(in the rows, 128 means zero)
A single turn carries every row of the set below to another of its rows. Some are shown first; where does it send the rows asked next?
Bovo: 147  147  123  130  148  133  142  160  104  149  143  99  96  136  180
lun: 123  127  132  92  129  171  120  85  163  86  130  139  84  155  108
tedi: 134  150  128  96  131  153  134  53  153  92  112  109  92  122  106
Rol: 136  155  109  124  118  122  147  104  129  135  140  182  88  126  109
mev: 169  162  107  137  140  156  156  143  107  126  121  64  109  125  161
dazop: 124  146  134  121  118  108  185  79  135  132  125  90  145  133  139
faru: 115  138  114  88  145  176  110  124  165  87  100  90  108  161  103
Les: 132  143  105  126  125  159  169  151  100  140  152  96  98  137  169
Pum: 135  157  146  106  160  145  108  69  139  92  121  129  90  175  107
Kofid: 143  119  126  98  151  159  105  118  161  73  89  86  110  149  120
Zado: 138  124  101  140  115  127  163  105  148  109  55  123  135  139  112
nen: 160  144  111  146  139  148  163  141  98  141  137  82  96  125  169
kol: 117  151  114  136  139  126  128  130  145  133  69  143  130  184  98
dav: 115  150  143  87  149  148  92  97  125  95  92  92  126  148  114
dobul: 142  161  125  139  133  180  124  160  95  147  139  97  109  150  142
luv: 132  137  118  119  141  91  137  124  153  120  57  135  136  151  130
zel: 136  158  115  142  140  162  144  154  97  160  148  98  94  148  154
Fef: 164  145  114  146  140  115  139  112  132  119  134  181  83  145  115
Tezi: 129  149  106  104  112  170  160  157  108  127  143  90  114  127  165
tezut: 119  144  125  88  140  159  125  85  122  73  94  81  128  153  116
gonam: 150  163  85  129  126  122  173  103  148  124  134  159  81  126  106
Rupu: 154  153  128  115  151  135  131  169  104  125  135  95  112  148  181
tarol: 163  126  131  152  158  113  154  134  189  132  122  99  114  170  134
Konav: 101  128  101  117  106  140  162  121  137  110  79  147  138  172  110
mivu: 163  160  98  131  143  98  169  96  127  107  131  164  89  142  126
lupas: 125  112  122  144  109  165  162  132  183  143  140  113  117  158  110
mub: 149  149  126  88  163  129  126  83  180  83  112  114  80  150  124
Miz: 113  144  164  131  133  115  139  102  116  146  141  125  145  181  131

faru turns into -> tezut
mivu turns into -> Fef
luv turns into -> kol
Where do these go?
dazop turns into -> tarol
nen turns into -> Bovo
lun turns into -> tedi
Tezi turns into -> mev

A single turn carries every row of the set below to another of its rows. Some are shown first; where does it send the rows asked next?
zet: 86  142  78  104  104  150  162  103  104  147  104  150  81  108  124  168  140  96  107  99  102  111  142  137
Nevok: 90  148  65  105  106  143  153  96  105  145  102  153  76  113  121  163  143  99  112  103  111  115  138  136
sevol: 82  155  59  110  117  121  187  128  111  151  118  123  103  158  135  171  151  78  123  110  99  99  165  151
Zesu: 125  136  35  114  94  124  139  80  121  139  99  124  65  113  134  187  163  107  123  121  94  134  127  139
mopof: 168  149  103  178  80  87  141  119  86  129  149  76  123  171  163  174  120  117  141  157  79  154  135  180
lopa: 119  150  21  117  107  99  162  105  124  144  115  104  85  157  146  190  170  91  137  127  93  120  151  151
kuf: 134  159  170  165  107  142  165  103  121  115  100  139  88  130  95  124  105  93  123  118  102  145  116  178
bug: 124  147  144  186  103  113  163  128  75  136  156  110  126  151  131  144  86  79  159  109  117  110  156  172
zonuk: 161  129  168  175  120  145  155  104  120  110  110  134  87  127  101  142  113  78  117  106  117  131  96  159
mefo: 144  138  162  187  107  145  155  91  115  116  115  124  81  108  92  137  101  81  144  104  111  135  115  167
Fanem: 180  127  109  185  102  88  146  131  85  128  161  81  132  182  163  182  121  91  137  138  102  128  126  163
kazu: 176  149  124  177  93  138  137  101  105  110  112  99  85  132  130  153  133  127  102  155  71  176  87  162
sig: 200  122  119  187  111  130  133  108  106  107  126  92  92  143  136  172  141  104  103  142  91  155  78  148
fas: 141  135  159  175  112  101  166  128  99  131  145  124  127  166  128  152  93  65  153  101  128  105  144  174
nefem: 165  149  96  201  106  107  155  136  77  126  161  62  123  176  155  166  128  100  133  149  82  138  129  160
nolon: 125  126  47  114  90  132  141  80  124  141  98  117  65  105  133  196  160  107  119  117  85  136  127  140
gipur: 186  139  114  202  111  138  147  98  117  105  118  78  77  130  116  157  144  101  118  145  78  163  88  156
zimi: 83  161  51  109  117  118  176  122  109  149  118  134  97  156  134  165  152  81  127  110  109  101  163  147
nin: 125  162  150  167  95  92  171  124  104  134  138  115  127  171  129  143  92  82  164  119  109  123  162  194
kozis: 120  140  31  118  103  102  166  106  129  144  114  92  88  151  147  198  173  87  136  128  81  122  151  156

Nevok turns into -> Zesu
zonuk turns into -> sig
mefo turns into -> gipur
Where do these go?
zet turns into -> nolon
kazu turns into -> mopof

A single turn carries every row of the set below to another of its rows. Some are shown first; where does it send the rows asked next?
vifu: 102  149  114  118  144  146  167  97  149  103  134  166  109
gelaf: 68  159  102  91  165  168  161  97  130  121  146  148  109
Sipun: 172  132  59  111  134  122  207  119  104  126  159  110  133
goba: 80  143  112  114  152  158  157  95  133  99  146  155  110
Fada: 119  190  65  108  84  134  177  138  129  149  185  120  162
mipa: 81  144  110  105  151  166  159  96  131  95  144  150  112
lef: 104  148  45  74  130  89  182  132  134  147  148  180  132
Menin: 101  187  63  102  93  144  171  137  115  153  194  112  160
Sibe: 67  153  104  103  165  160  156  98  131  124  150  153  107
govov: 130  126  56  97  153  144  192  119  76  128  179  90  135
tobu: 120  126  59  92  109  89  180  128  134  103  141  181  135
lepit: 108  120  46  112  101  131  171  98  74  151  205  121  135
gego: 99  165  105  110  150  140  171  101  157  130  131  170  106
beg: 153  118  63  110  138  135  197  119  86  110  171  99  136
Kunik: 93  106  64  95  111  110  166  123  108  77  158  164  137
mim: 146  126  48  124  83  113  184  97  99  148  187  141  134
feg: 160  149  48  99  148  122  206  123  105  157  163  109  131
Suke: 126  176  72  120  73  137  176  134  127  127  183  120  165
lav: 134  145  47  88  160  136  198  124  87  157  175  97  132
zem: 94  174  68  105  89  151  166  136  105  130  198  105  164
favur: 61  116  54  73  135  121  159  127  91  103  172  153  137
raku: 85  173  97  90  161  154  169  100  146  141  137  160  107
dapug: 112  165  75  118  77  147  168  133  112  117  190  112  166
medur: 66  141  44  62  145  109  167  132  107  146  164  162  134
Kos: 136  141  40  112  96  111  185  101  100  176  189  139  131
Savo: 112  136  36  104  106  124  176  101  85  177  201  128  131
movaf: 106  150  111  113  140  152  168  96  147  97  131  162  109
gogus: 79  166  101  98  164  148  165  102  147  140  142  161  105
nuvuv: 107  168  103  105  147  145  175  100  157  126  128  167  107
Guve: 126  113  51  123  87  125  175  95  83  135  197  129  136

favur turns into -> tobu
lepit turns into -> mim
Where do these go?
gego turns into -> Sibe
nuvuv turns into -> gelaf
Fada turns into -> zem
lav turns into -> beg

A single turn carries every row of the set below to another of its rows. Some are shown first; where does it send the rows asked next?
Ged: 92  109  75  126  119  135  151  139  120  133  135  48  159  74  123  180
vavo: 89  109  85  119  124  138  151  142  113  134  135  52  165  71  127  179
kubef: 87  87  150  180  109  126  165  117  173  96  91  76  171  94  70  143
lebu: 80  86  142  182  110  127  157  119  172  97  78  74  161  107  75  150
valo: 111  76  164  134  112  163  165  145  115  97  139  152  133  86  124  148
puba: 83  87  154  175  109  124  161  115  177  108  84  73  162  98  77  141
leni: 116  73  157  140  107  161  170  150  110  107  149  148  132  83  128  151
kifid: 115  80  164  141  113  155  158  153  109  95  133  156  134  82  120  150
ful: 116  125  145  137  123  151  165  123  162  168  124  117  128  124  72  191
tidul: 117  73  155  138  110  163  169  149  104  91  143  148  146  83  117  155
leno: 83  89  141  176  107  109  155  115  179  99  90  70  162  102  79  139
varu: 93  103  79  119  121  147  161  137  106  138  137  56  159  81  123  182
kive: 128  88  154  131  142  106  136  184  165  139  121  55  142  100  96  194
Nus: 118  76  171  142  115  155  178  152  115  101  136  150  135  81  121  148
toned: 116  80  151  140  102  169  177  166  108  107  133  150  146  87  125  155
rubip: 95  102  72  123  103  142  148  146  113  130  120  52  161  79  119  180
naril: 110  127  151  135  121  155  169  118  169  158  119  122  121  127  72  180
Sim: 89  114  81  124  124  147  156  147  105  131  125  54  158  69  120  180
dak: 128  81  153  134  143  108  137  195  167  126  129  68  137  101  102  192
dato: 111  127  142  121  124  149  168  130  158  166  119  128  119  125  68  172
supi: 92  110  80  125  120  141  156  136  110  125  134  52  170  70  112  177
zukid: 77  108  115  126  134  156  141  183  153  104  157  100  126  146  119  144
fide: 75  111  111  133  127  159  143  179  159  106  156  100  124  150  104  140
sed: 76  106  105  120  140  153  152  186  162  107  141  94  130  150  112  144
gupat: 93  94  145  177  97  117  164  126  181  99  79  89  166  96  78  143
tul: 125  78  157  127  145  102  132  184  162  139  111  74  146  112  93  190
vilub: 86  85  153  188  107  122  163  118  181  107  89  80  160  101  82  143

tul turns into -> sed
Ged turns into -> leni
leno turns into -> varu
Where do these go?
fide turns into -> ful
Sim turns into -> kifid
rubip turns into -> toned
kive turns into -> zukid
puba turns into -> vavo
supi turns into -> tidul

A single turn carries every row of the set below to another of its rows. Some are shown first; where does it send the rows asked next?
Bod: 130  99  124  143  97  101  125  122  178  103  84  174  147  125  113  180  104  96  112  85  171  101  54  101  143  182  134  100  110  129
Zuz: 136  101  130  130  114  66  86  134  122  149  78  202  109  146  149  87  71  144  112  132  127  130  97  148  132  137  159  106  132  142
vuga: 163  118  107  124  157  78  120  156  129  119  69  216  93  127  143  126  157  123  123  110  154  158  101  180  159  158  148  104  139  92
nemir: 161  84  132  124  137  86  96  152  170  147  44  191  111  133  130  158  45  99  138  101  141  121  84  152  154  155  151  102  93  144
Tutid: 135  142  141  130  118  70  112  149  156  64  60  164  103  139  150  145  178  121  129  126  119  155  124  138  139  193  159  128  138  158
Botig: 142  131  85  115  124  105  118  141  183  160  110  188  139  141  137  154  168  96  106  137  103  129  116  141  155  144  132  86  116  181
sopin: 116  175  146  173  127  62  141  99  176  148  102  150  142  127  88  181  102  120  104  90  151  170  134  150  134  163  171  105  149  176
Disa: 131  166  160  108  131  79  140  135  139  111  105  153  153  120  158  124  134  123  139  53  127  169  102  157  165  134  154  75  186  159
Pid: 178  123  191  126  110  59  93  140  165  167  110  182  139  127  106  181  156  87  137  104  126  136  143  119  152  186  152  132  114  146
lateb: 157  98  147  181  144  55  89  108  131  113  77  173  81  118  122  121  94  114  135  101  155  101  90  126  158  149  118  96  114  131
Midar: 92  107  138  112  87  109  97  124  158  162  63  202  130  174  174  140  106  103  136  101  159  165  98  157  161  170  165  125  116  112
kefi: 183  118  114  130  73  106  104  120  174  159  84  211  88  148  89  141  123  112  119  99  131  155  82  141  109  143  127  96  94  163
Mubon: 158  109  183  159  153  60  116  134  128  135  87  151  125  142  99  183  122  142  93  104  115  134  90  158  131  152  163  139  84  135
seva: 134  153  168  122  150  100  131  139  144  125  102  172  161  124  166  149  148  116  161  55  121  169  97  163  139  139  161  76  178  131
Sikek: 184  150  145  95  92  129  157  104  159  125  96  163  147  113  133  129  120  98  126  103  187  182  117  149  150  162  123  91  121  184
lev: 116  154  148  161  123  67  140  110  154  136  102  137  151  101  94  187  103  122  134  65  162  170  136  125  140  165  160  97  157  177
tipib: 99  126  183  133  117  43  136  98  131  134  102  182  111  144  128  115  123  88  70  115  130  119  88  130  166  152  137  92  139  110
badip: 165  155  138  99  97  125  144  106  170  151  89  145  155  125  136  142  101  107  134  99  174  201  132  138  172  144  137  79  129  178

kefi turns into -> Mubon
Midar turns into -> Bod
Where do these go?
sopin turns into -> seva
Pid turns into -> Tutid
lev turns into -> Disa
lateb turns into -> Zuz

A single turn carries every row of the set below to another of its rows. Some are shown first; where does it send the rows asked next?
dapi: 148  156  124  111  157  113  89  126  96  128  132  135  139  97  81
ziga: 85  157  96  147  184  137  84  131  106  157  136  152  119  115  128
maso: 144  84  85  162  127  107  94  128  126  59  133  99  123  74  118
ran: 122  160  107  176  194  88  102  142  106  131  101  101  127  129  114
Nabu: 170  111  105  130  158  99  117  142  95  90  134  159  138  93  90
dabe: 141  128  101  121  201  113  87  146  80  133  146  158  131  93  90
Paduz: 75  163  65  158  166  126  79  135  116  123  141  119  128  88  175
mifa: 162  95  86  159  131  98  130  146  115  73  120  140  136  87  139
Notu: 124  118  121  143  176  134  93  125  105  144  130  159  112  121  75
beti: 95  130  110  146  206  118  58  128  103  167  146  131  135  102  144
vose: 163  128  114  136  119  107  128  119  113  98  109  131  140  96  95
bori: 97  98  64  179  152  99  74  126  142  121  114  92  135  73  170
Folob: 93  144  97  138  186  119  63  111  97  154  156  154  151  80  104
kir: 148  96  106  163  124  92  116  113  127  66  115  136  139  65  135
Temub: 127  148  112  197  144  121  52  159  83  81  144  126  132  84  159
Felo: 102  128  78  157  165  146  47  130  90  152  135  98  125  73  167
Zerep: 131  132  129  137  150  111  86  121  107  123  148  176  150  92  80
begok: 105  125  59  165  135  110  83  133  125  73  140  92  131  69  172
mito: 117  154  107  121  179  133  49  133  84  155  144  118  132  87  115
Sasun: 134  114  99  205  143  133  81  122  64  78  150  130  136  61  133
bafi: 151  101  129  157  115  98  101  131  135  94  123  156  142  95  98
foter: 133  86  96  178  115  91  95  133  152  93  105  114  136  86  145
dekik: 132  102  89  200  167  126  119  94  68  99  134  121  135  72  100
tupom: 103  112  58  167  185  123  81  156  102  139  127  118  121  83  188
veni: 153  108  133  135  156  93  113  114  113  93  131  147  142  75  83
Fito: 126  123  133  127  198  108  84  123  100  144  146  142  141  93  83
fur: 116  101  69  180  129  137  86  118  109  124  111  95  124  74  182
Kud: 129  96  61  177  143  110  111  153  117  96  116  117  128  82  189
lub: 93  120  81  174  174  117  61  126  119  139  131  120  132  92  197
puve: 154  81  115  151  147  119  99  122  114  96  130  134  113  100  72
kuni: 77  130  66  158  186  111  58  112  112  150  138  111  143  71  151
rudof: 108  128  78  139  214  124  68  154  83  157  142  135  124  89  139
gom: 123  171  117  181  169  97  61  170  102  108  119  111  127  117  149
tal: 118  104  81  182  135  104  90  118  131  89  116  124  134  73  194
tif: 146  102  87  171  107  119  127  112  121  96  98  111  132  83  145
Gar: 126  125  93  185  192  103  129  103  88  126  107  104  132  105  89

Sasun turns into -> dekik
rudof turns into -> tupom
dapi turns into -> mito
Where do these go?
beti turns into -> lub
ziga turns into -> Paduz
Zerep turns into -> Folob

